Look-ups in named tables: a row name and a column name give one cell, copied from the table.

fudu =
columns: melu, lufame, mag, bifebo, dunuker, sobora, dup, sogivaz, rireto
foz: [73, 72, 78, 69, 62, 74, 57, 62, 100]
binuru: [76, 59, 84, 96, 74, 77, 50, 39, 85]
ziramos: [151, 248, 73, 75, 91, 63, 81, 53, 82]
runedop: [80, 57, 78, 69, 60, 74, 62, 62, 99]
gel: [82, 66, 71, 90, 67, 75, 53, 48, 64]
fad: [72, 58, 70, 77, 55, 74, 49, 55, 91]
moraved: [100, 58, 70, 75, 49, 75, 51, 54, 91]
ruguni: [79, 51, 76, 83, 52, 68, 48, 40, 82]
zazev: [81, 80, 70, 85, 61, 61, 53, 62, 78]

What is the dunuker of fad in fudu? 55
What is the sogivaz of moraved in fudu? 54
What is the dunuker of moraved in fudu? 49
What is the melu of runedop in fudu? 80
What is the rireto of ruguni in fudu? 82
What is the sobora of binuru in fudu? 77
What is the bifebo of moraved in fudu? 75
What is the dup of binuru in fudu? 50
What is the mag of zazev in fudu? 70
What is the rireto of zazev in fudu? 78
What is the lufame of foz in fudu? 72
What is the melu of ruguni in fudu? 79
What is the dunuker of binuru in fudu? 74
What is the dup of fad in fudu? 49
What is the mag of moraved in fudu? 70

tubi =
         palo  bazage  gezife  larez  veroto
nes        44      98      55    150     150
girogi     80      73     132    103     103
tutikin    49      72      48     96      96
silol     198     149      53    171     171

What is the veroto of nes in tubi?
150
What is the larez of silol in tubi?
171
What is the veroto of silol in tubi?
171
What is the palo of nes in tubi?
44
What is the bazage of nes in tubi?
98
What is the palo of tutikin in tubi?
49
What is the gezife of girogi in tubi?
132
What is the larez of tutikin in tubi?
96
What is the gezife of nes in tubi?
55
What is the gezife of tutikin in tubi?
48
What is the bazage of silol in tubi?
149
What is the palo of silol in tubi?
198
What is the gezife of silol in tubi?
53
What is the bazage of girogi in tubi?
73
What is the larez of girogi in tubi?
103
What is the bazage of tutikin in tubi?
72
What is the veroto of girogi in tubi?
103
What is the larez of nes in tubi?
150

napi:
          foti  nelozev  namudor  roluzi   telu
fudodod  59114    99375    55732   29128  39088
vom      31265    23938    20313   80949  52771
zeg      60737    53655    72479   79019  46284
nokuv    25854    56419    90799   30930  92460

What is the roluzi of zeg in napi? 79019
What is the foti of vom in napi? 31265
What is the nelozev of zeg in napi? 53655
What is the foti of fudodod in napi? 59114
What is the nelozev of vom in napi? 23938
What is the telu of vom in napi? 52771
What is the namudor of fudodod in napi? 55732
What is the roluzi of nokuv in napi? 30930
What is the foti of nokuv in napi? 25854
What is the namudor of zeg in napi? 72479
What is the telu of nokuv in napi? 92460
What is the roluzi of vom in napi? 80949
What is the nelozev of nokuv in napi? 56419
What is the namudor of vom in napi? 20313
Which row has the largest namudor? nokuv

Table midep
fields: vug, rakibe, kufulos, motone, pugad, sunu
kipa: [-85, 30, -61, -1, 86, 35]
faba: [-21, 75, 15, 31, -38, -60]
gimo: [21, 10, -39, 52, -53, -1]
noseg: [49, -46, -59, -3, -6, 43]
fadibo: [-39, 8, 5, -42, -69, 5]

noseg, pugad => -6
gimo, pugad => -53
gimo, motone => 52
faba, vug => -21
kipa, sunu => 35
gimo, kufulos => -39
fadibo, vug => -39
gimo, rakibe => 10
noseg, kufulos => -59
kipa, vug => -85
noseg, sunu => 43
faba, kufulos => 15
noseg, motone => -3
fadibo, rakibe => 8
fadibo, pugad => -69
kipa, rakibe => 30
Row with the largest kufulos: faba

liv:
         tubi  kuni  zive  kib  begekig  sak
fuv       5.7   5.8   5.2  5.5      6.3  5.3
pifunor   4.6   9.1   4.9  7.1      3.8  5.3
disu      5.5   7.2   6.6  6.3      6.5  5.3
vanot     5.5   6.5   8.3  5.8      4.9  5.3
tek       5.5   7.7   6.2  6.0      4.2  5.3
gedol     6.0   5.9   6.7  5.6      5.3  5.3
dag       5.5   6.0   9.5  5.4      4.6  5.3
daz       6.1   5.9   5.5  5.7      2.3  5.4
kuv       4.4   8.0   6.7  6.4      4.7  5.3
bog       4.8   5.8   3.5  5.7      8.5  5.2
diso      4.7   8.1   7.7  6.6      3.3  5.3
bav       4.9   7.3   3.2  6.0      3.6  5.3
bod       6.0   4.8   4.3  5.4      4.9  5.3
mumodir   4.9   6.3   5.5  5.4      5.2  5.2

tek, kib => 6.0
mumodir, kib => 5.4
gedol, begekig => 5.3
disu, sak => 5.3
disu, zive => 6.6
mumodir, kuni => 6.3
Which row has the largest zive? dag

